Some points, one per row:
[-12  20  23  -3  -2  -5 -29 -19 -12 -35  -6 -21 -17  24]
[ 10 -21  -1  -2 -17 -29  38 111  58  72  32  12  21 -14]
[ 27 -38 -16  11 -31 -15   7   5  -1  19  -3   6  24  10]
[ 32  20   1 -20 -16 -14  -1  30  22 -12 -29  11 -20  33]
[ -39    3   -6   12   20   43  -24 -108  -63  -26    9  -15   12  -17]
[-15   1  34   1 -11 -17 -14 -15 -11 -33 -11 -12 -10  43]
[-21   8  -6  35   4  -5 -18 -43 -38 -29  10 -16  23 -25]
[ 13 -13 -44 -24   5  19  19  58  29  63  -5  22  -2  -8]
[  4 -21  -2 -21   3 -10 -12  14  -5   2 -16 -13 -19  30]
[ -9   0  26  -9  -3  -2 -19 -28 -20 -35 -15 -15 -28  32]
[-53  10  40  36  24 -32 -12 -28 -34 -38  22  -3  54 -15]
[ 12 -35  -8 -31 -15  -1   9  41  29  24  -7   2 -35  21]
[  9 -25 -24 -16 -21  -9  24  54  30  57   6   9  -9 -26]
[-36  37   3 -14  18  13 -25 -88 -52 -37  10 -18   4 -18]
[ 16 -39 -26 -19 -12  -5  22  48  34  70   4  -1 -25  -7]
[ 47 -15 -30   8 -26   5  52  82  44  44 -10  49  -5   5]
[ -7   4  11  -2   2  -8 -18  -3 -28 -22  -6 -23  28  -7]
[ 10 -67  -6  18 -25  16  20 -10  26  42  28  -2  -6 -31]
[-45  16  37  27  22 -28 -19 -40 -37 -41   7  -1  42 -14]
[ -9  -3  20 -14 -29  35   8  24  20  22  -4  20  36  10]
[ -3 -12 -17  10  19  30  -9 -32 -12  -8 -12  -9 -35   6]
[  9 -13 -23  16  19  -7  15   4 -24  12   1  12  12 -29]
[-20  44   3  12  22  -1 -24 -61 -32 -45  -3 -14   5 -18]
[  3  59  23   1   8 -19 -26 -25 -25 -69 -20   0   1  25]
Here are 18 more points, each followed by its number:
[ 29 -10 -24   9 -16 -10  24  56  29  24   3  34  -1  18] 0
[ -6  22   4  12   5  -5  -1  -4 -10 -11   1  -4  11 -15] 1
[-34  35  45  12  16 -33 -24 -29 -31 -39  42 -34  33 -22] 2
[ 33  14   4 -25  -9  -6  16  45  35  -1 -23  15 -25  25] 3
[ 12 -16 -14 -10   2  -5  20  54  32  45  -5   5  -5   1] 4
[ -2  -7 -34  -6  13  24  11 -22  -3  27  18  15 -21  -5] 5
[ 10 -14 -19  20   3  -5  12  27   7 -11 -23  24  -9  15] 6
[  2 -33 -35  -9  10  48  -5 -10  -9  31   1  -3  -1  -9] 7
[ 48  -3 -28   1 -18  -9  44  80  30  42  -9  49  10  -2] 8
[ -4  37  18  -2  10 -18 -30 -30 -18 -39   1 -14  22  -5] 9
[  8  58  10 -14  24 -17 -27 -18 -36 -62 -16  -6  -1  17] 10
[  8 -15 -26 -18   0  38  17   4  -7  28  -6  15  -2  -2] 11
[ 11 -29  -1 -24 -28  31  36  67  57  67  -1  32  20   5] 12
[  4 -14   1 -20 -11  -7  -1  27  10   9 -11   0 -26  34] 13
[-40  12  36  -6   6 -15 -30 -58 -41 -48  -8 -33  -8  19] 14
[ 36 -42 -13 -32 -34  -6  14  58  42  43  -5   9 -48  23] 15
[-18 -17   0  33  33   8  -9 -49 -37 -25  -4  -5  14  -8] 16
[-39  27  44  12   4  31 -16 -72 -29 -41  12 -10  52 -30] 17
Which of these numbered points is nearest to each point below, ignoring the direction in which the first points spread most? Its number follows each.
[-21  12   3   1  15  19 -30 -77 -32 -45 -17 -37 -25  11] > 15
[-30  33  33   5   9 -28 -16  -5 -25 -20  34 -23  42 -21] > 2
[-18   0  -1  -7  21  23 -20 -78 -61  -8  -4 -27   4 -15] > 7
[  1 -14   9 -20 -21  31  21  39  40  36  -3  23  30   3] > 12
[ 40  32 -10 -12  -5 -19  -2  37  22 -30 -22   8 -11  29] > 10
[ 21 -20 -49 -16  -7  18  36  34  39  54  18  37 -32  -3] > 5
[  4 -27   6 -20  -9 -17  24  72  47  68  42  -4  14 -22] > 2
[-18  14  36  -3   5 -22  -8   8  -5 -10  27 -21  29 -11] > 2
[-34   7  39   7   1  -7 -36 -61 -30 -62  -3 -36   0  30] > 14
[-34  28  38   9   6 -28 -19 -20 -37 -28  25 -26  34  -2] > 2
